(in the rows, 128 means zero)
One turn moves each row of this set onto another row. After a few examples, where does it send each row asked below?
K_666: [133 137 146 126 110 112 112 128 129 137 108 154 119 140 138 122 110 170
 134 119 152 163]
K_553: [133 139 122 157 129 148 115 133 133  96 139 124 113 115 134 114 108 149
 120 166 175 157]
K_398: [145 141  98 109 104 150 133 102 113 146 123 143 131 152 151 115 111 128
 101 120 132 148]
K_796: [124 156  93 121 108 140 133  90 112 147 128 133 121 143 147 115 102 122
  98 111 126 151]
K_110: [121 144  96 113  98 159 145  96 118 145 127 154 132 135 142 101  96 138
  96 135 136 161]
K_310: [127 139 137 131 111 102 115 120 130 145 131 153 120 124 129 115 112 180
 131 123 127 171]
K_924: [129 128 120 139 129 148 117 141 139 113 165 124 108 130 142 108  97 158
 118 159 168 163]
K_287: [116 132  94 149 122 148 122 109 127 121 137 107 105 122 125  76 117 125
 145 113 119 145]
K_355: [112 123 120 150 137 141 116 112 103 108 137 149  87 116 106 114  92 135
 114 147 138 136]
K_212: [138 155 145 144 114 104 110 107 118 130 121 164 132 134 123 122 106 163
 129 144 144 153]
K_22: [123 144 117 153 107 155 119 144 133 113 155 127 103 111 118 107 100 168
 125 156 167 133]
K_896: [119 169 123 128 104 125 119 132 114 127 124 123 128 132 140 119 145 112
 120 114 155 152]
K_760: [118 137 105 140 124 163 132 112 127 124 132 125 121 106 100  80 123 115
 138 139 121 136]
K_599: [137 145 100 129 127 156 127 126 121 132 139 103 111 115 116  79 121 117
 138 119 117 142]
K_549: [142 146 112 114 119 144 114 123 138 129 113 116 109 126 113  72 101 144
 109 114 142 113]
K_134: [122 155  96 108 104 137 137  98 111 157 121 135 112 124 140 109  90 132
 103 109 133 141]
K_351: [128 153  98 109 109 138 139 110 117 164 148 132 137 126 139 112  96 131
  96 129 132 139]
K_701: [115 121 133 140 131 136 128 123 101 118 136 152  75 124 106 108  95 131
 117 140 143 135]
K_92: [156 150 118 114 122 140 114 119 128 120 111 107 100 122 116  74 107 147
 109 113 150 128]
K_582: [134 134 108 135 143 152 119 107 129 120 146 117 129 111 108  85 128 129
 141 136 110 153]
K_402: [130 132 102 158 109 141 127 126 122 137 116 168 132 135 117 104 121 152
 120 143 175 176]
K_305: [135 154 105 115 107 126 145 110 100 156 123 131 133 135 152 111 116 132
 102 117 129 155]
K_972: [136 134 120 141 119 158 109 143 136 111 139 106 124 113 131 113  91 167
 120 143 170 137]
K_745: [134 138 100 161 104 136 139 120 108 139 112 162 122 120 114 100 121 151
 111 143 167 179]
K_672: [140 146 141 133 111 121 115 118 126 144 115 169 127 150 121 122 108 172
 127 129 145 158]
K_131: [111 172 114 124 102 121 109 118 120 122 121 124 127 133 149 121 138 128
 116 107 149 155]
K_671: [127 144 141 124 132 112 108 103 126 139 126 165 108 130 121 125  96 164
 146 130 142 151]
K_140: [122 134 101 148 121 166 126 120 140 125 136 111 116 122 106  78 128 130
 137 124 122 133]
K_611: [139 135 148 139 109 107 129 119 121 141 129 164 115 132 128 120 117 170
 122 146 155 167]
K_428: [135 136 133 148 123 148 117 132 127 104 161 120  93 109 115  99  95 153
 125 156 164 153]
K_63: [123 149 124 163 129 142 111 130 128 101 150 123 105 119 126 119  96 165
 120 157 168 142]
K_504: [114 139 101 153 124 141 121 117 146 124 129 116 124 112 131  96 135 114
 141 133 111 146]

K_504 moves to K_972
K_310 moves to K_351
Now these:
K_745 moves to K_896
K_796 moves to K_140
K_131 moves to K_549
K_611 moves to K_305
K_212 moves to K_398
K_553 moves to K_666

